Where one turn sends some rows of the set: a few examples, then the rows asked
k_801: [ -1  -4   7  11  -4  -9  -9  -6   3  -9 -22   2  -4  -9 -12 -13   1  10
  10   1   5   4   2  -3 -10 -12   8]
k_866: [  0   1   8  16  -7  -3   7   5  13   6  11   2 -12   4  16  -2   2  -2
   6  -7  11   0  10  -4   2   9   2]
k_298: [  7   1  -1   3   6  -6   4  -4   4  -3 -15   5  -8   2 -14   2 -14  11
   9  -9 -13 -12   1   4 -22  -2  -7]
k_196: [  9 -17  -1 -13   7   5   4   9  10   9  -1   0  -1  -7  -9  -2  -6   6
   2  -1  10 -14  -3   3 -16  -5   1]
k_496: [  0  -5   2  13  -5 -13  -6  -7   2  -7 -22   0  -3  -6 -15 -13   4  12
   7   3   2   6   4  -1 -10 -12   7]
k_47: [  8 -17  -1 -12  11   5   9   8  10   8   2   2  -3  -5  -6  -4  -6   6
   2   2   6 -13   1   6 -16  -6   4]
k_134: [  4  11  13   6 -13  -3  -5  -7  -6   1  -9  -1   0 -17 -11  -2   7  -8
   9   1  -7   3   5   6  -9  15   8]
k_434: [ -7   3   5  -6 -12  -2  14  -3 -14   5  -6  -5 -10   7  -6  -1 -17   0
  -4   0   9   8   2  10  -6   3  15]
k_746: [ -3   5   1  -2   5 -11   1   2  15  -9  11   5   2   0  -5   6  -2   4
   2  11   8  11  -2   1  11   5  -1]
k_969: [  0   8 -10   0   3 -10  -3   6  14  -6  12   8   6   3  -5   0  -2   4
   4   7   9  13  -3  -1   6   4   2]
k_630: [  4 -11   1  14   8   0 -10  11   3  14 -10   4  -8  -5   2   2   8  14
  10   0  14  -2  16   3 -12  -1   7]
k_466: [ 16   0 -17   4   4 -20  -2   0  19   1  -8   1  -2   8  -5  -5   5  13
   2  -1   3  -3  -5   0  -8  -4   2]
k_740: [ 0 -5  9 18 -6 -5  7  6 15  9  9  1 -7  5 16  5  2  2  8 -7 10  3  8 -1
 -4  9  1]
k_635: [  6 -14  13  -3  -5  -6   5  18   4   4   4  11   9  -2   2  13   1  -4
  -3   0   2  -4  -7  -4  -2   2  -3]
k_140: [ -2  -2   2  -2   6   5   5   9  -5   2 -13  -6 -11   3   1  -8 -15   8
  12  -5  -3  -3  10   1 -14  -9  23]
k_86: [ -5  15   0  13 -15  -2  -2   7  -1   2   0   2  -9   7 -16  -4 -12   5
  -5  -9 -17  -6   0   3 -10   8  -5]
k_812: [ -3  14  -1   7 -17   0  -6   4   0   6   1   1 -11   3 -14  -8 -12   7
   0  -5 -17  -4  -2   7 -12  10  -2]
k_636: [ 11  -2  -1  -1   4  -5  10  -3   3  -3 -15   4  -7   4 -14   0 -11   9
   8 -10 -14 -11   3   6 -21  -3  -7]
k_800: [ -2  -5   4  -1   6   6   5  11  -4   4 -10  -6 -12   2   0 -10 -10  11
  13  -5  -3   0  12   5 -13  -8  23]
k_248: [ -8   5   0  -6 -16  -2   9  -6 -15   7  -7  -2  -9   3  -4  -6 -16   3
  -4   6   4   8   3  10  -7   5  13]
k_145: [-3  3 -7  1  4 -9  2  7 18 -8 12  2  8  3 -3  5 -2  2  3 10 10 11  1 -4
  6  4  0]
k_544: [  4  10  14   2 -17  -1  -7  -9  -3  -1 -11   3  -1 -13 -13  -6   2  -8
  11   2  -2   6   5   9 -14  12   9]
k_984: [ -7   3   7  -9 -12  -2  10  -7 -14   5  -3  -4 -11   0  -7  -3 -14   6
  -3   5   7   9   2  13   0   8  10]
k_763: [  0   9  16   8 -12  -2  -5  -6   0  -4 -10  -1   1 -14 -17  -4   5 -10
  11   1   0   8   5   7 -13   9  10]
k_961: [  6 -10   2  14   8  -3 -11  12   4  11 -10   7  -8  -5   2  -1  11  12
   8   3  11   0  16   5 -10  -4  10]
k_802: [ -1  16  -1   5 -18   0  -2   4  -2   3   4  -1 -15   5 -10 -11 -10   5
  -2  -8 -15  -5   1   0  -2  10  -5]
k_724: [ 14   2 -19   2   5 -18  -5   2  17   3 -10  -3   0   6  -6  -3   5  14
   3  -2   7  -2  -3  -4  -8  -1   4]
k_677: [  0   0   5  17  -5   0   6   4  10  12  11   6 -10   1  17   1   2  -1
  10  -8  13   2   9   0  -7  10   1]
k_328: [ 6 -8 13  1 -2 -6  6 13  0  6  4  9  6 -7  5 14  3 -6 -4  1 -4 -9 -7 -2
  0  7 -1]
k_595: [  6 -12  10  -3  -5  -5   6  12  -1  10   6  14   9  -6   1  10   0  -3
  -5  -2   1  -7 -13   0  -5   3  -3]

k_544 turns into k_145
k_724 turns into k_298
k_969 turns into k_86
Where do these go?
k_328 turns into k_984
k_496 turns into k_466

